Each row has a name. Each piece below is followed by the name of the row it came from, unless a question asks for something else. Each question is about the rows just above it.

Z293: [ 93 154 132 168]
Z193: [132 161  80 158]
Z952: [ 93  98 155  98]
Z489: [ 93  98 137  96]
Z909: [ 86 155 101 149]
Z663: [ 86 155  95 149]
Times [155] occurs in Z952: : 1
[ 93  98 137  96] : Z489

Z663: [128 134 103 127]
Z596: [134 151 156 142]
Z952: [126 121 125 125]
Z155: [121 125 125 125]
Z193: [127 128 133 103]
Is [133 103] printed in one of the named rows, side by side and in this order? : yes
Put [133 103 127 128] back in order: which row is it? : Z193
[125 125 121 126] is which row reordered? : Z952
Put [128 133 103 127] back in order: which row is it? : Z193

Z489: [103 118 119  97 124 127 134 103 121 133 128 133 134]
Z193: [134 124 121  97 129 103 119 129 127 133 128 127 132]
Z886: [126 129 113 162 135 129 130 133 113 126 128 127 132]
[ 97 103 119 121 124 127 127 128 129 129 132 133 134] is which row reordered? : Z193
Is [121 133] printed in one of the named rows, side by side and in this order? : yes
Give the next entry after [103 118 119  97 124 127 134 103 121]. : [133]
The next entry after [103 119]: : [129]
Does one of the named rows hold [127 134 103 121] side by side, in this order? : yes
What is the next entry after [ 97 124 127 134 103 121 133 128]? : [133]
Does one of the named rows hold [133 128] side by side, in this order? : yes

Z909: [101 110 133 128 124 132 137 121 127 128 124 128 111 135 133 139 130 130
 128 119 142]
Z293: [114 128 127 127 127 132 126 138 126 132 144 121 133 135 129 128 128 121
 121 126 134]
Z581: [127 127 137 122 129 119 139 132 123 130 132 131 169 108 130 132 114 119
 127 126 127]
Z952: [169 108 127 127 132 130 122 132 130 127 132 114 139 126 123 119 127 129
 137 130 119]
Z663: [138 106 133 127 122 132 139 129 119 128 118 125 160 133 126 127 133 128
 127 127 134]
Z596: [ 91 113 125 130 128 134 135 137 118 122 121 128 104 128 128 126 137 133
 126 128 121]
Z193: [ 98 135 125 123 128 131 124 122 129 123 127 124 145 141 129 116 131 126
 120 126 128]
How many times does Z293 hold [121]? : 3
Which row holds these entries in another order? [101 110 111 119 121 124 124 127 128 128 128 128 130 130 132 133 133 135
 137 139 142] : Z909
Give the next entry after [127 127 137 122 129]. : [119]
[132 137 119 169 139 130 130 119 122 127 132 127 108 126 132 127 127 114
 123 130 129] is which row reordered? : Z952
Is [127 127 127 128] printed in one of the named rows, side by side and in this order? : no
Does one of the named rows hold [128 124] side by side, in this order? : yes

Z489: [136  97  83  97]
Z581: [135  82  97 136]
Z909: [ 96  96  96 112]
Times [96] occurs in Z909: : 3
[ 97  83  97 136] is which row reordered? : Z489
The next entry after [136  97]: : [83]
How many times does Z581 hold [81]? : 0
Is [97 83] printed in one of the named rows, side by side and in this order? : yes
Which row holds these entries in another order? [ 97 136  97  83] : Z489
Times [137] occurs in Z489: : 0

Z155: [110 109 145 139 123 135 127 126]
Z489: [145 119 107 135 174 134 128 127]
Z293: [145 119 107 135 174 134 140 126]
Z242: [111 147 120 146 128 115 152 111]
Z581: [141 111 119 143 130 125 153 132]
Z952: [138 134 105 121 153 109 134 111]
Z596: [124 112 111 154 124 109 121 132]
Z814: [112  93 123 136 127 134 121 117]
Z663: [119 128 137 130 121 116 129 128]
Z886: [118 145 124 122 120 151 126 164]
Z909: [153 128 142 167 120 172 116  99]
Z193: [123 148 138 112 131 135 127 125]
Is [127 136 123] printed in one of the named rows, side by side and in this order? : no
The next entry after [110 109 145 139 123 135]: : [127]
Among the named rows, does one hold [119 108] next to each other, in this order? : no

